One turn moves each row of this set onto another row. After a few examples, where does it send each row asked below?
Bupi: [ 18   6  -9   2 -13   7  10   4  -1  13   9   7 -13  -9 -11 -16 -16 -20
  -9   1   1   1  23   2  -8]
Lib: [ 24   4  19  -2   4  22  32   4  14   8  13  -1  -4   0  -1 -25 -17  -8
  -5  -7   8   4  -3   9 -10]
Lom: [ 30  16   8 -20  -4  18  22  17 -13   8  17   5  -4   2   1 -20 -13   2
   1  -7   8   0  -2  14  -9]
sipu: [ 15  14  -3  -6   0  12  39   9  -7  16  20  -2   3   9  -9 -20 -14  -4
   2   9   3  -2  -2   4 -13]
vanu: [  6   8   5   9  -6  12  15  13  -2  17  13   5 -16 -11 -10 -17  -7  19
   9   0   9  15   2  16   6]
Netip: [  1   8  12   4   0   6  15   4  -2  21  16   8 -15 -12 -12 -18 -10  13
  12   6  10  14   0  20   9]
sug: [ 15  -4  13  -1   0  12  18  -5  -5 -12  11   7  -2  21   5  -8  -1  14
   0  10 -15   8   5   9  18]
sava: [ 13  16  -3 -10  -5  12  31  10  -9  14   9  -3  -4   4 -18 -19 -18 -10
   1  12   5   2  -7  -1 -12]
beze: [ 18   5  -8   7 -13   9   6   9  -1  14   6   9 -17 -13 -16 -20 -12 -12
  -3   1   2   4  14  -2 -11]
taza: [11  3 24  9 16  0 10 -9  0 -7  9  6  3 -5 13  3 -8  0  5  8  5 12 -3 15
 12]
gitu: [ 22  10  13  -1   4  21  31   5  11   7  17  -6  -2   4   2 -29 -14 -10
   0 -11   3   1  -1  11  -6]
mukib: [  8   6   7 -15  10   7  21  -7   0  -2   9  -1  -2  -7  -3  -4 -17  -6
 -13  -4  28  15   8   4   5]
sobom: [ 22  -2   9   2  11  -3  13 -17  -4  -5   8   5  -1   0   1  -4 -20 -14
  -8  21  -2  -7  10  -8   1]
vot: [ 16   9  24   8  18   0  13   1  -2 -11   5   6   0  -9   8  -3  -3   7
   9   6   5  15  -5  16  12]
zozok: [ 20  -1  -3   8  -7  -4  23  -6 -22  -7   5   6 -14   5  14 -14  -4  -4
  17   5 -15   9   6  10   4]
defu: [  8   8   9   0  -6   7  17   8  -2  15  12  12 -12 -13 -17 -25 -10  13
  12   6  15  18  -2  12  11]
dimo: [ 34   7  11   8  -6  -7   6   4 -13   4  16  12 -15  -7 -18 -13   5  -1
   4  14 -13   5  11  15  10]
bulez: [ 20  15  -5  -4  -2  10  35   6  -8  21  15  -7  -1   5 -13 -23 -16  -9
  -3  10   6   3  -3   2  -9]
zaka: [ 17   3  17  -3   5  22  31   2  15   8   6  -8  -5   0  -8 -23  -9 -10
   0  -7   8   3  -3   9 -12]
nalo: [  2  10   9   2  -2  12  13   8   2  18  11   7 -19  -4 -11 -15 -11  14
   5   0  19  15  -3  13  12]
matet: [  8   4  10  -5  12  11  22   5   0  -4   7   2  -3   0  -5  -5 -14  -4
 -15  -1  33   6   8  -2   6]
ruv: [ 23   7  -2   1  -6   6   4   5   1   9   8   9 -10 -15 -17 -22 -13 -18
  -7   2  -6   1  19  -4  -6]
foga: [10  9 25  8 13  0 16 -1 -7 -5 15  7 -3 -8  7  0 -9 -3 12  6  5 19 -3 12
 21]
Fise: [ 25  11   6   3  -6  -9   2   1 -10   8  14  10 -17  -4 -18 -18   0  -1
   4  14 -10   4  12  20  17]
Zaf: [ 30  12   3   3  -8  -7   1  -2 -12   9  12   6 -13  -5 -11 -11  -2   4
   4  19 -15   3   9  23   7]
Ravip: [  9   4   4  -5   8  14  18   2   3   0   6  -1  -3  -3  -7   0 -11 -10
 -19   1  28   9  12   1  -3]
Nuvar: [ 28  13   9   5  -5 -11  -4   3 -11   3  10  12 -11  -4  -9 -11   0   3
   7  14 -11   5   1  20  14]
matut: [ 21  18  11 -22  -4  23  13   9 -11  14   7   3  -8   0  -4 -18 -11   2
  -1 -11   6   7  -2  15  -9]
bes: [ 20   1   7  -4  -1  15  23  -4  -5 -14  10   8  -9  20   9 -17  -9  13
   6  15 -12   9   6   5  15]
dore: [ 21  -3  12  -3   2   8  23  -3  -4 -14   9  11 -10  21   8  -8  -7  17
   3  11 -11  11   6   8  16]
fevos: [ 21   2  -3   3  -8   1  30  -3 -14 -15   4   8 -15   4  16 -13  -2  -5
  17   7 -13   6   6  10  -1]
pesub: [ 23   1   5   0   3   8  23  -8 -16 -18   7   4  -1  20   4 -21   3 -10
   3  16   2   7  17  20   3]
Fev: [  4   7  21   6  14   2  17   1  -4  -7  10   8   0 -13   9   4  -4   1
   8   5   7  19   2  19  13]
nes: [ 16  -1   1   5 -12  -3  19  -5 -20 -12   8   6 -15   4  13 -10  -7  -6
  11   3 -18   4   0  10   8]
paf: [ 26  19   7 -19  -1  14  20  16 -11  14  10   6  -4   1  -2 -15 -13   5
   3 -13   7   9  -1  14 -11]
namu: [ 26  -5   3   6   6  -6   9 -15  -7  -4  11   2  -2  -2  -5  -1 -11  -8
 -11  23  -7  -7   8  -5  -2]
Fize: [ 21   3  -6  -1 -10   7  13  -2   5  10   7   9  -9 -15 -18 -18 -10 -10
  -9   0  -5   7  21  -3 -13]
lir: [ 21  -8  10   6  -1   3  19  -2 -19 -21   8   6   3  15  -1 -14   2 -16
   2  18   1   4  10  16   4]
Guv: [ 22  -5  10   2  11   1  14 -18 -11  -3  18   3  -4  -1  -2   4 -14  -8
 -13  15  -6   0  17  -8  -1]
ludi: [ 27  -2   8   6   0   7  21  -5 -14 -19   7   7   2  17   4 -18   0 -16
  -4  20   0  11  15  15   8]
Movuk: [ 11   4   9 -12  14   8  22   1  -1  -5   9  -3  -2 -11  -5   3 -11  -2
 -18   3  25   7   7   0   2]
bife: [ 21 -10   7   2   9   2  12 -13  -8  -8  12   4  -6  -8  -3  -5 -16  -7
 -13  17  -3  -5  14 -14   0]

sipu turns into pesub
matut turns into nes
vanu turns into Zaf
Where do these go?
Guv turns into mukib
ludi turns into Lib
Fise turns into ruv
nalo turns into Nuvar

